In the data rows, the value 50 means zero.
Here are some points:
tensor([64, 57, 47, 39, 38, 55, 45, 62])
tensor([19, 36, 50, 85, 53, 45, 48, 38])
tensor([36, 47, 45, 62, 43, 53, 48, 41])
tensor([65, 57, 50, 45, 46, 44, 51, 54])
tensor([34, 40, 51, 55, 57, 57, 60, 48])
tensor([59, 59, 64, 33, 52, 70, 43, 60])
tensor([52, 54, 54, 50, 56, 55, 48, 43])
tensor([62, 60, 54, 32, 51, 57, 45, 62])
tensor([54, 50, 46, 49, 55, 46, 50, 50])
tensor([38, 36, 41, 63, 47, 41, 64, 39])
tensor([56, 56, 47, 52, 42, 45, 38, 57])
tensor([44, 52, 53, 62, 47, 58, 41, 45])
tensor([34, 47, 55, 48, 57, 62, 64, 53])
tensor([18, 43, 53, 74, 41, 34, 38, 42])
tensor([46, 48, 52, 46, 47, 60, 52, 54])
tensor([39, 46, 54, 41, 50, 60, 49, 61])
tensor([62, 53, 54, 53, 35, 36, 37, 58])
tensor([54, 54, 49, 49, 43, 39, 47, 54])
tensor([28, 43, 53, 89, 64, 56, 44, 20])
tensor([35, 31, 38, 76, 64, 43, 78, 27])
tensor([59, 63, 38, 71, 51, 53, 31, 46])
tensor([63, 48, 47, 59, 35, 44, 37, 51])
tensor([46, 52, 46, 50, 47, 43, 52, 50])
tensor([99, 82, 12, 0, 82, 21, 99, 62])
tensor([44, 48, 47, 55, 46, 44, 51, 45])
tensor([28, 42, 52, 88, 39, 25, 40, 31])
tensor([45, 54, 49, 52, 41, 40, 47, 56])
tensor([39, 53, 44, 55, 47, 39, 48, 47])
tensor([31, 37, 49, 66, 40, 23, 41, 47])
Here are 24 more points, each followed by its number:
tensor([59, 51, 59, 65, 34, 40, 44, 52]) 0
tensor([51, 48, 51, 56, 49, 43, 58, 43]) 1
tensor([25, 50, 52, 57, 47, 38, 44, 47]) 2
tensor([46, 46, 51, 55, 54, 46, 56, 45]) 3
tensor([75, 62, 40, 25, 53, 45, 52, 64]) 4
tensor([41, 54, 49, 46, 55, 48, 61, 50]) 5
tensor([55, 61, 59, 36, 59, 55, 42, 54]) 6
tensor([81, 62, 66, 23, 62, 58, 41, 77]) 7
tensor([70, 55, 52, 30, 67, 66, 59, 52]) 8
tensor([35, 39, 43, 75, 38, 25, 36, 44]) 9
tensor([46, 42, 41, 56, 34, 39, 51, 52]) 10
tensor([37, 43, 48, 65, 40, 40, 46, 48]) 11
tensor([60, 44, 42, 58, 45, 50, 58, 47]) 12
tensor([50, 56, 50, 42, 55, 49, 49, 52]) 13
tensor([75, 52, 43, 27, 56, 50, 62, 61]) 14
tensor([60, 38, 56, 80, 46, 45, 52, 35]) 15
tensor([43, 56, 52, 59, 42, 31, 42, 55]) 16
tensor([92, 56, 46, 16, 61, 56, 70, 53]) 17
tensor([32, 55, 51, 68, 42, 57, 38, 38]) 18
tensor([73, 54, 49, 32, 62, 52, 64, 51]) 19
tensor([42, 49, 48, 61, 29, 30, 42, 55]) 20
tensor([62, 55, 46, 47, 47, 46, 55, 55]) 21
tensor([35, 44, 46, 58, 64, 66, 65, 30]) 22
tensor([56, 47, 43, 46, 52, 47, 52, 46]) 23
Which of these numbered points is nearest to each point below by angle, seen from the average point of the first points? Its number follows each.
tensor([68, 51, 47, 39, 53, 54, 56, 52]) > 17
tensor([68, 46, 46, 41, 57, 53, 62, 40]) > 19
tensor([67, 50, 40, 63, 60, 53, 64, 28]) > 12
tensor([64, 44, 43, 37, 54, 57, 64, 42]) > 23
tensor([45, 49, 49, 52, 44, 39, 50, 49]) > 20
tensor([87, 58, 45, 29, 56, 58, 54, 54]) > 17
tensor([63, 53, 35, 48, 56, 44, 64, 46]) > 23
tensor([34, 45, 48, 62, 55, 58, 54, 35]) > 22
tensor([38, 48, 54, 65, 69, 63, 60, 32]) > 22
tensor([27, 49, 48, 84, 50, 54, 31, 41]) > 18
tensor([43, 54, 55, 61, 51, 51, 44, 51]) > 18
tensor([40, 47, 53, 71, 55, 51, 42, 36]) > 18
tensor([42, 52, 48, 51, 51, 41, 54, 50]) > 5
tensor([90, 40, 38, 27, 49, 59, 71, 47]) > 17
tensor([60, 62, 39, 27, 58, 52, 51, 62]) > 4
tensor([32, 44, 40, 62, 44, 47, 49, 48]) > 11
tensor([29, 44, 56, 62, 48, 38, 49, 48]) > 2
tensor([63, 54, 47, 52, 31, 39, 40, 50]) > 0
tensor([29, 40, 55, 79, 51, 62, 51, 32]) > 18
